In the data rows, the value 128 means zero.
Here are some points, each followed by its number:
[105 201  95 114  92 149 174 196 140 175 176 129 180 201 118  85  83 138 132 109 106] 0
[172 108 187 182 185  92  95  51 139 100 106 112  82  58 117 147 127 116  96  94 111] 1
[ 82  94 108  75 117 180 119 190  31  66  89 133 140 158 235 176 162 156 162 102 232] 2
[149  65 158 132 123 135  80  53 110  97 101 153  58  83 159 163 200 122  84 117 169] 3
[125 118 127 108 138 120 119 110 136 137 115 132 108 123 144 125 171 140 128 135 155] 4
[136 143  64  63  92 131  87  81 103 172 178 128 171 226 158  98 106 116  66 153  22] 5
[208 160 158 217 164  46  82  70 143 129 142  88 140  94  61  92  79 120  52 107  57] 6
[ 91 112 129  65 117 170  97 149  85 116 112 154 114 156 199 146 171 122 175 122 195] 7
[139 147 111 149 124  89 127 111 168 161 138 120 145 146  76 102 147 116 115 145 104] 8
[171 123 124 192 136  85 128 108 118 138 119 110 144 130 112 106 119 150  60 109  84] 9
[109 172 117 144 128 131 165 216 107 128 133 122 165 131 106 108 123 141 152 104 150] 10
[115  95  79 113 113 140  71 148  25  85 108 127 176 204 243 129 150 139 110  92 163] 11
[118 152 173 206 154 133 171 127 181 144 144 127 111  57  70 127 114 112  89  84 117] 12
[178 136 113 212 135  71 135 117 115 144 120 100 165 140  96  92 120 157  40 101  71] 13
[ 97 124 125 105 111 166 130 124 134 138 147 148 113 132 164 137 126 115 137 123 162] 14
[167 138 154 172 164  88  82  96  92 103  88  80 153 109 118 120 127 132 150 122 123] 15
[ 85 119 172 126 139 172 157 184 179 136 141 162  71  54 105 148 155 115 186 110 202] 16
[134 132 105 118 126  98 114 130 119 139 118 120 154 156 112 126 161 139 136 169 124] 17
[ 90  99 110  51 117 173 110 106 109 134 115 157  99 156 222 142 154 125 164 131 191] 18
[189 152 119 224 103  67 149 139 122 124 111  90 190 158  53  87 128 179  61 153  42] 19
[119 144  92 132  97  68 112  84 174 184 186 134 143 211  81  99  92  82  42 126  31] 20
[153 122 178  93 173 120  14   3  51  92  88 123 103 170 255 149  73  91 105  53 144] 21
[132 153  78  80 113  93  75 249  75 127 105 103 214 174  51 111 211 149 222 210 153] 22
[154 116 122  71 128 131 108 120  95 127 136 129  98 147 167 134 128 130 112 135  92] 23
[ 84  86 115  87 117 175 121 194  28  50  82 136 136 149 227 179 165 161 169 102 233] 24
[177 103 191 186 190  94  88  43 129  89 101 109  84  49 119 154 129 118  95  93 109] 25
[ 42 126 123  74  82 223 132 133 147 164 182 171 104 142 217 141 121 102 164 113 223] 26
[118 186  86 140 123  55 127 168 158 186 143 119 212 228  86  77 122 127 132 160 104] 27
[128 139 107 103 121 115 102 187  99 125 115 114 167 150  98 124 169 140 175 163 148] 28
[ 70 135 149 135 101 192 170 140 133 131 136 136 101 108 187 158  95 106 100  70 206] 29
[122 145  77 127  60 126 178 140 117  98 119  99 215 180  84 130  38 136 150 191  28] 30
[149  63 128 152 145 107  77 150  51  70  70 125 131 134 190 127 187 160 110  87 178] 31
[176  74 106 140 119 112 127 149  75  71  74 110 148 147 146 141 113 158 165 153 125] 32
[152 104 141 129 116 130  99  32 163 160 151 144  82 138 161 125 123  95  58 108  99] 33
[170  67 155 145 137 134 110   1 140  89  90 147  62  90 171 160 123 111  67 113 107] 34
[131 108 167 135 166 124 144 149 168 141 109 141  83  69  96 136 187 129 152 128 172] 35
[120 145 179 200 152 135 168 117 183 147 140 134 101  57  80 132 119 107  88  81 118] 36
[103 150 149 156 106 167 152 118 199 179 188 136 130 105  77 109  94  89 109 127 112] 37
[150 112 139 136 120 125 103  52 155 150 144 138  91 131 148 124 128 104  71 112 105] 38
[196 103 216 211 217  74  83  20 141  82  96 102  66  27 108 157 126 114  83  76  99] 39
[ 92 179  97  97 104 170 150 160 128 159 164 122 166 185 158  91  78 131 152 106 134] 40
[ 97 129 128 109 114 163 133 132 137 140 146 144 117 127 157 134 124 118 143 121 164] 41
[106 188 105  93 127 122 142 127 152 184 158 129 150 195 140  87  87 117 138 137 122] 42
[196  64 126 161 149  86  99  66 114  92 100 118 107  96 121 144 140 152  74 148  84] 43
[135 161 123 133 105 127 210 173 155 140 137 135 155 136  68 127  65 147 163 168  80] 44
[124 154 175 141 169 138 126 115 157 132 133 115  88  70 126 135 106 119 152  96 163] 45
Which five points above are nearest to each new point by angle? Their numbers follow each, smallest number first.
[117 160 178 132 173 142 123 115 162 134 137 113  85  68 135 135  97 113 157  90 171] --> 12 16 35 36 45
[124 116 126 104 133 127 116 115 126 132 114 134 112 130 151 125 169 139 130 136 156] --> 3 4 7 18 31
[157  64 124 157 149 102  76 143  54  68  73 122 128 129 177 126 194 168  99  86 173] --> 2 3 11 24 31
[110 141 121 128 113 137 146 143 170 156 173 133 128 130  81 108 113 106 125 137 114] --> 0 8 20 37 44
[113 140 119 132 117 128 144 141 164 150 164 133 129 129  82 112 121 109 123 135 110] --> 0 8 20 37 44
[126 114 113 122  93 149 147 120 108  94 110 121 150 143 128 146  90 128 141 150  99] --> 5 11 30 32 44
[133 148  42 124   8 125 210 149 110  76 107  66 255 215  51 131   0 149 172 241   0] --> 0 19 27 30 44
[120 128 141  94 134 152 155 159 148 140 148 137  78  84 128 148 131 128 127 119 140] --> 16 29 35 41 45
[175 127 141 175 168  75 100 150  92  83  95  91 151 101  85 120 164 158 129 130 112] --> 6 13 15 19 43
[135 227 145 176 157  85 127  81 175 171 163  87 167 116  78 102   3  85 100  99  77] --> 6 8 12 20 37
[ 95 120 164 123 134 164 154 173 163 130 136 154  83  71 113 145 153 117 175 116 189] --> 16 29 35 41 45
[119 106  58 103 105 128  71 138  42 103 136 126 181 231 222 124 136 138  80 104 106] --> 2 5 11 23 31
[117 171 228 149 221 138 130  84 183 133 125 125  40   2 123 157  91  95 177  71 193] --> 1 16 35 36 45
[124 100 106 128  77 157 158 120  95  66 100 122 163 140 117 161  59 122 153 169  77] --> 5 19 30 32 44
[113 121 162  64 146 179 181 183 169 145 163 146  18  37 136 174 140 133 126 109 159] --> 16 29 35 41 45
[107 172 113 138 126 133 161 215 103 128 135 126 166 139 112 108 123 143 151 104 154] --> 0 10 22 28 40
[169  98 117 168 131 120 153 179  99  66  86 115 133  95  85 139 157 178 167 154 127] --> 15 22 28 31 32
[107 147 146 147 111 163 149 126 184 168 176 135 128 107  87 113 104  99 121 127 122] --> 8 12 36 37 44
[122 146 114 132 126 107 127 140 138 147 135 126 153 160 118 111 125 128 128 137 121] --> 0 8 20 27 42
